(in the rows, 128 means zero)
One turn sends every row of this set to another row. A few are shown first. Where does it send the rows asked after them?
q503: [129 151 158 140 129 133 133 118 104 121 157 100 135 106 149 147 113 116
 144 106 140 107  78 106 123 133 120 134  95 139]
q714: [104 129 156 127 131 148 140 129 127 123 129  93 130 125 152 140 137 106
 102 142 144 154 121  98 145 148 105 133 151 100]
q16: [149 125 119  98 110 135 112 133 144 111 140 161 111 143  99 131 121 151
 109 115 121 132 119 109 145 112 154 161 118  96]
q945: [142  89 129 127 106 116 125 118 155 130 123 120 107 132 134 171 116 105
 133 135 144 126  87 122 119 133 156 136  90 115]
q539: [131 119 131 126 132 139  95 129 164 112 130 120 131 123 128 157 114 122
 133 118 135 130 168  90 155 109 142 117 100 153]
q917: [134 128 157 109 107 132 129 132  99 128 135  94 138 128 167 121 126  94
 153 123 107 124 102 121 129 125 122 107 105 130]
q157: [148 128 120 133 113 107 138 122 117 128 146 140 153 117 114 110 117 131
 110 100 174 106 105 145 107 135 160 123 145 112]
q694: [103 121 153 120 131 127 158 135 122 126 124  96 130 133 149 156 152 130
 112 143 135 154 114 101 136 160 110 133 150 113]
q460: [126 134 146 150 157 143 106 140 137 112 141 137 143  94 118 106 129 150
 104  94 108 121 138 121 132 143 170 136 131 132]
q366: [ 86 147 141 129 137 110 139 115 134 126 117  98 124 133 157 125 155 136
 114 131 107 124 112 117 135 109  94 107 127 135]
q859: [126 132 149 114 100 125 144 109 155 131 132 129 129 121 155 117 168 150
 101 153 126 114 131 124 119 113 121 100 129 134]
q47: [148 129 122 125 120 104 140 116 122 134 134 137 152 123 111 124 119 128
 116  89 168 101 105 143 106 145 159 132 153 108]
q864: [145 138 123 103 101 127 113 130 132 112 149 168 124 133 103 121 111 151
 107 129 132 117 111 111 148  98 147 152 115 103]
q84: [132 116 152 105 118 134 131 132 101 130 149  95 132 119 172 122 126  96
 159 125 117 135  99 114 130 134 121 114 112 139]
q819: [109 145 111  86 116 126 101 102 126 127 134  86 147 135 131 137 109 120
 155 147 128 159 121 113 141 135 118 132 135 144]
q447: [136 124 127  96 108 136 120 128 143 114 139 165 110 147 102 133 119 147
 109 119 117 122 117 106 153 103 154 158 110 101]
q670: [120 133 132 109 116 107 119 115 146 122 108 107 138 148 152 127 139 105
 127 149 117 132 159 105 124 101 107 103 137 112]
q38: [127 145 140 149 150 142 100 145 135 104 148 149 153  84 116 107 129 158
 103 120 123 121 127 120 123 137 157 134 132 129]
q599: [153 130 118 118 120 100 141 117 118 136 136 128 141 126 110 125 117 132
 115  80 161 107 106 147 106 143 163 139 141 120]
q329: [109 126 118 143 149 133 140 105 148 110 136  92 146 110 144 172 128 133
  96  93 144 110 106 137 136 145 127 121 114 148]
q710: [115 131 147 113 115 111 133 119 147 144  98 102 117 115 153 126 150 109
 132 158 124 140 110 140  94 121 114 122 127 127]
q961: [118 108 138 119 122 132 104 169 134 122 132 155 135 139 130 154  95 125
  86 122 149 138 152 138 133 150 135 126 123 116]
q721: [126 144 134 131 103  94 127 117 152 146 120 123 132 118 143 138 157 157
 121 152 129 117 125 104 123 109 121 101 154 120]
q480: [108 146 111 153 154 126 129 122 160 116 119 123 128 125 110 128 104 133
 155  82 139 121 112  91 125 118 116 155 132 144]
q815: [145 123 113 121 116 106 146 117 123 136 134 129 148 131 111 130 121 127
 118  81 166 108 108 146 102 142 163 126 147 112]
q322: [129 116 124 129 134 161 157 113 173 104 122 132 126 126 125 121 115 103
 123  97 144 124 103 124  96 135 116 168 117 126]
q147: [123 108 119 135 124 148 173 128 157 111 108 140 136 122 121 120 112 108
 106  90 120 115 106 125 121 142 128 166 112 133]
q183: [136 140 117 111 105 154  98 105 146 114 143 102 134 128 116 145 109 121
 163 145 160 158 106 121 107 133 135 135 110 119]
q139: [107 126 123 115 116 114  98 159 129 142 127 146 128 130 115 159  90 145
 110 120 142 137 108 161 124 150 138 132 112 140]
q630: [109 135 148 148 126 159 115 100 140 105 153 105 145 129 138 134  99 101
 110 128 148 133 139  83 163 128 134 131 132 106]
q618: [141 106 113 124 155 116 127 128 133  91 102 141 126 137 121 119 102 118
 156 117 117 108 129 113 111 134 154 160  96 125]
q739: [126 137 138 118 118  98 119  97 140 126 119 118 129 113 164 124 149 149
 120 167 117  99 129 136 122 110 141 107 138 120]
q124: [112 126  87 147 150 133 137 140 154 110 106 128 128 123 106 128 108 141
 149  83 141 130 134 107 142 121 131 146 142 130]
q482: [100 122 149 121 134 141 137 121 126 122 145  96 137 127 154 143 130 109
 107 144 135 158 114  84 148 154 106 138 149 113]
q310: [103 158 121  94 121 121 100 104 125 125 120  85 143 143 119 138 118 131
 152 152 133 159 120 116 136 134 119 126 128 142]
q375: [121 138 146 145 164 144 105 144 137 109 136 136 146  85 121 118 133 152
 113 102 110 119 140 122 122 144 167 136 130 136]
q256: [146 126 128  97 107 136 116 131 140 112 142 172 117 145 100 125 121 151
 116 117 125 118 111 107 149 105 147 151 115  98]
q520: [132 106 154  98 101 138 141 138 113 129 126 101 126 128 168 124 137 105
 159 132 107 137 123 131 137 125 135 108 119 127]
q284: [ 99 149 124  92 117 110 115 106 124 127 114  88 156 137 131 145 118 133
 146 145 105 143 137 119 152 136 128 128 140 149]
q166: [111 117 133 129 131 119 106 165 108 122 143 144 136 137 146 147  93 137
 102  94 125 110 124 153 144 138 136 108 107 132]
q991: [122 142 145 142 157 147 100 138 141 109 139 145 149  88 116 105 130 156
 115 107 115 116 133 126 130 142 165 136 134 134]
q386: [134 112 120 137 150 128 116 108 151  88 120 132 127 141 138 113  91  98
 157 110 117 104 126 106 118 114 145 155 110 111]

q539 turns into q945
q256 turns into q47
Now find these:
q157 turns into q38
q815 turns into q375
q482 turns into q819
q480 turns into q386
q166 turns into q961
q147 turns into q124
q366 turns into q670
q694 turns into q284
q917 turns into q714
q183 turns into q503
q599 turns into q460
q739 turns into q859

One turn sends every row of this set to another row. A few are shown first. Where does it send the rows asked after them?
q390: [110 142 183 120  85 100 115  92 140 186 142 153 114 129  91 137 123 151
 122 117 168 161 124 217 133  99 148 134 132 170 146 155 115 114 133 112]
q411: [115 142 183 133  95 104 109  94 142 199 130 143 127 124  92 134 136 151
 118 112 164 156 124 216 137  97 144 145 115 157 136 149 113 123 131 104]
q735: [ 99 114 166 118  92 118 121 111 125 124 138 155 105 110 139 136  81 115
 141 140 164  83 161 176 173 124 124 155 173 206 151 120 146 122 159 146]
q6: [126 141 147 125 101 167 107 130 117 162 150 150 142  90 119 115 120 123
 132 158 136  80 160 173 168 102 107 171 127 150 148 134 134 154 162 137]
q270: [ 94 105 165 138  87  98 124 118 134 124 130 121 126 108 142 120 100  96
 148 114 150  72 143 195 132 134 115 151 167 196 138 144 108 114 163 162]
q507: [ 90 109 141 129  91 102 123 129 152 134 119 150 129  88 123 116 101 108
 149 123 180  79 144 204 131 134 122 185 167 203 137 145 116 120 160 166]
q152: [113 146 183 118  95 111 107  94 140 186 131 159 125 133  91 141 144 144
 112 115 176 155 123 215 141 111 141 137 119 151 141 147 119 127 122 107]
q64: [109 131 176 138 109 157  99 132 125 142 137 112 132  95 140 142 123 111
 140 151 118  90 161 162 160 129 110 170 134 158 137 122 119 148 151 127]
q751: [107 140 180 120  92  98 113  94 144 186 124 156 126 132  91 138 141 143
 113 105 184 151 122 224 136 112 142 138 122 158 135 147 116 120 123 114]
q30: [118 116 160 154 125 138  92 118 143 167 117 138 166  76 132 115 137 113
 136 124 133  69 156 190 164 107  95 169 116 152 138 131 116 134 151 130]
q640: [ 92 122 147 110  87 122 122 113 140 126 153 157 115  82 134 133  85 114
 147 140 152  98 161 204 153 112 115 143 171 205 159 141 136 104 158 162]
q538: [ 86 125 165 118  84 128 125 130 130 120 147 117 106  97 142 147  90 111
 148 144 142  99 161 184 145 133 124 157 168 197 140 127 126 121 158 156]
q761: [123 122 157 143 108 143 107 134 127 175 125 148 161  90 115  99 137 121
 139 133 148  53 151 182 156 101  98 171 118 146 139 133 108 142 161 142]
q200: [112 136 188 127  96  96 109  91 144 186 125 146 129 127  97 139 137 143
 115 116 176 156 119 225 134 100 138 136 119 151 138 150 122 125 121 115]
q222: [120 134 156 131 114 162  88 131 137 145 133 156 141  90 121 126 131 113
 140 164 140  87 151 162 156 130 110 190 136 157 154 140 118 156 150 126]
q457: [123 134 161 132 118 165  88 115 133 151 145 151 146  81 132 128 126 116
 136 155 120  89 161 173 173 107  98 158 129 154 160 135 129 140 149 124]
q37: [118 104 178 156 122 123  99 115 130 158 105 140 148 105 136 117 125 112
 134 121 152  55 155 168 179 121 107 174 130 165 132 113 124 142 154 123]
q837: [ 98 106 149 148 108 108 111 135 155 154 101 141 150  83 121 110 126 110
 147 116 174  65 145 199 135 132 113 197 141 180 126 136 104 130 156 153]
q91: [109 137 186 120  90  94 113  90 144 180 131 150 121 128  97 142 128 144
 116 120 178 161 119 227 133 101 141 132 129 159 142 151 126 121 122 119]
q479: [ 94  98 167 134  95  93 125 113 134 135 116 147 120 108 137 124  90 112
 143 114 176  65 155 190 164 124 121 160 167 206 136 118 132 114 161 153]
q712: [105 142 177 116  89  99 116  93 143 182 129 156 120 131  92 142 135 144
 113 108 185 157 124 225 136 112 145 137 127 163 136 146 122 120 124 116]
q500: [116 140 152 105  84 156 118 128 117 142 165 169 121  98 116 119 102 123
 143 165 146  83 157 174 159 104 111 150 155 173 167 143 129 133 164 152]
q409: [100 102 153 153 113 104 111 120 152 164 107 134 160  73 133 110 124 112
 143 102 156  63 154 214 149 109 101 167 131 176 127 129 112 113 156 152]
q726: [107 113 141 145  97 115 128 135 135 174 116 133 155  83 119  99 120 120
 137 110 167  56 153 209 147 103 110 179 128 168 119 129 119 130 167 162]
q295: [118 145 187 127  94 110 106  92 139 194 138 151 123 128  91 136 135 150
 119 120 159 158 123 209 138  98 143 139 120 156 146 154 112 124 130 102]
q278: [ 93 125 144 109  85 128 118 129 143 121 143 162 111  91 123 131  93 112
 150 153 169  97 151 187 140 134 125 176 176 204 156 146 125 124 158 159]
q4: [122 120 177 140 118 147  94 113 121 147 126 148 134 108 137 130 117 115
 132 147 140  73 161 154 188 121 110 169 137 164 148 115 138 150 152 116]
q293: [114 147 182 121  88 110 111  92 138 189 143 150 115 127  93 141 126 152
 119 124 162 165 126 212 138  99 148 139 125 163 145 153 120 121 131 106]
q107: [115 123 174 121 102 143 104 110 119 129 144 160 113 113 137 137  96 114
 136 156 145  84 161 156 184 122 117 155 160 184 161 122 144 138 155 127]
q247: [109 141 189 117  91 102 111  93 142 180 135 152 119 127  96 146 130 146
 117 126 175 164 122 222 136 100 140 131 127 156 144 149 126 123 121 117]
q869: [113 128 171 125  93 144 104 115 119 117 157 133 119 113 141 133 105  99
 142 154 122  90 149 162 151 133 112 146 162 176 161 148 119 137 158 138]
q333: [ 96 112 145 124  80 104 138 133 134 154 131 153 134  91 117 102 101 120
 149 118 177  60 150 211 139 105 114 158 155 191 138 137 114 110 169 177]
q935: [107 139 179 125  86  94 118  94 144 191 133 146 117 125  93 136 124 151
 121 109 172 159 124 224 131  99 149 141 128 171 137 151 115 114 133 114]
q272: [113 139 191 124  97 104 106  94 143 187 128 149 128 126  96 143 138 146
 115 123 173 159 121 220 137  99 137 135 119 148 140 147 122 127 120 112]
q374: [107 135 189 123  93  92 112  94 145 185 126 148 125 126  96 142 133 145
 117 116 180 157 120 228 133 100 139 135 124 156 138 147 122 120 121 119]
q801: [108 145 180 112  88 104 113  93 141 179 135 162 117 134  91 143 135 144
 114 115 181 159 124 219 138 112 145 133 129 163 143 149 121 120 123 114]
q763: [112 137 147 112  97 156 100 125 135 125 151 165 119  95 122 132 106 111
 142 170 147 101 151 167 152 133 119 178 162 180 165 149 130 145 155 139]
q225: [ 89 107 169 151 103 110 119 135 140 149 110 100 140  90 141 129 118 108
 145 112 147  71 156 195 142 131 114 175 139 178 114 118 107 124 156 151]
q195: [102  95 170 153 111  97 115 116 137 154  99 136 141 102 137 117 110 112
 138 105 171  54 155 188 168 122 114 174 143 186 123 111 126 125 158 141]
q458: [116 111 176 158 112 127  99 121 130 146 120 116 153 106 140 115 133  97
 140 121 127  63 143 173 147 131 102 164 133 156 136 140 101 141 156 133]
q976: [117 117 153 151 119 137  93 131 146 158 109 144 158  87 122 111 139 109
 139 134 153  69 145 178 148 130 107 199 127 157 136 139 108 151 153 132]
q665: [111 148 179 113  91 111 110  93 140 181 136 159 120 132  92 144 138 144
 111 119 176 161 125 216 142 111 144 137 124 156 142 147 125 126 122 110]
q53: [111 136 185 132  91  93 113  93 144 196 129 147 125 126  91 131 133 150
 121 106 170 151 121 221 131  98 144 141 121 164 137 152 108 115 132 110]
q314: [ 99 130 134 107  74 129 138 128 124 141 156 154 116  91 121 119  85 122
 142 143 165  86 159 201 149 105 122 159 164 194 147 139 140 122 169 171]
q850: [111 143 180 122  96 105 109  94 143 189 126 154 128 130  92 139 144 144
 111 109 179 154 123 221 139 111 142 141 117 152 134 145 119 126 122 109]
q159: [ 88 105 146 132  94  96 126 116 151 142 126 143 135  77 134 119  97 112
 148 108 166  77 155 221 144 112 112 154 159 203 138 136 122  98 159 168]
q300: [110 137 153 111  99 156 103 111 131 130 164 161 121  85 134 137  99 116
 141 163 129 104 163 180 167 110 109 145 157 181 170 142 140 125 154 139]
q74: [114 142 189 120  95 105 107  90 141 182 134 151 123 129  97 144 133 144
 114 126 171 163 120 220 138 100 139 133 123 150 145 151 126 128 121 112]

q837 turns into q507
q935 turns into q390
Now find these:
q850 turns into q751
q409 turns into q159
q458 turns into q225
q726 turns into q333
q247 turns into q74
q735 turns into q107

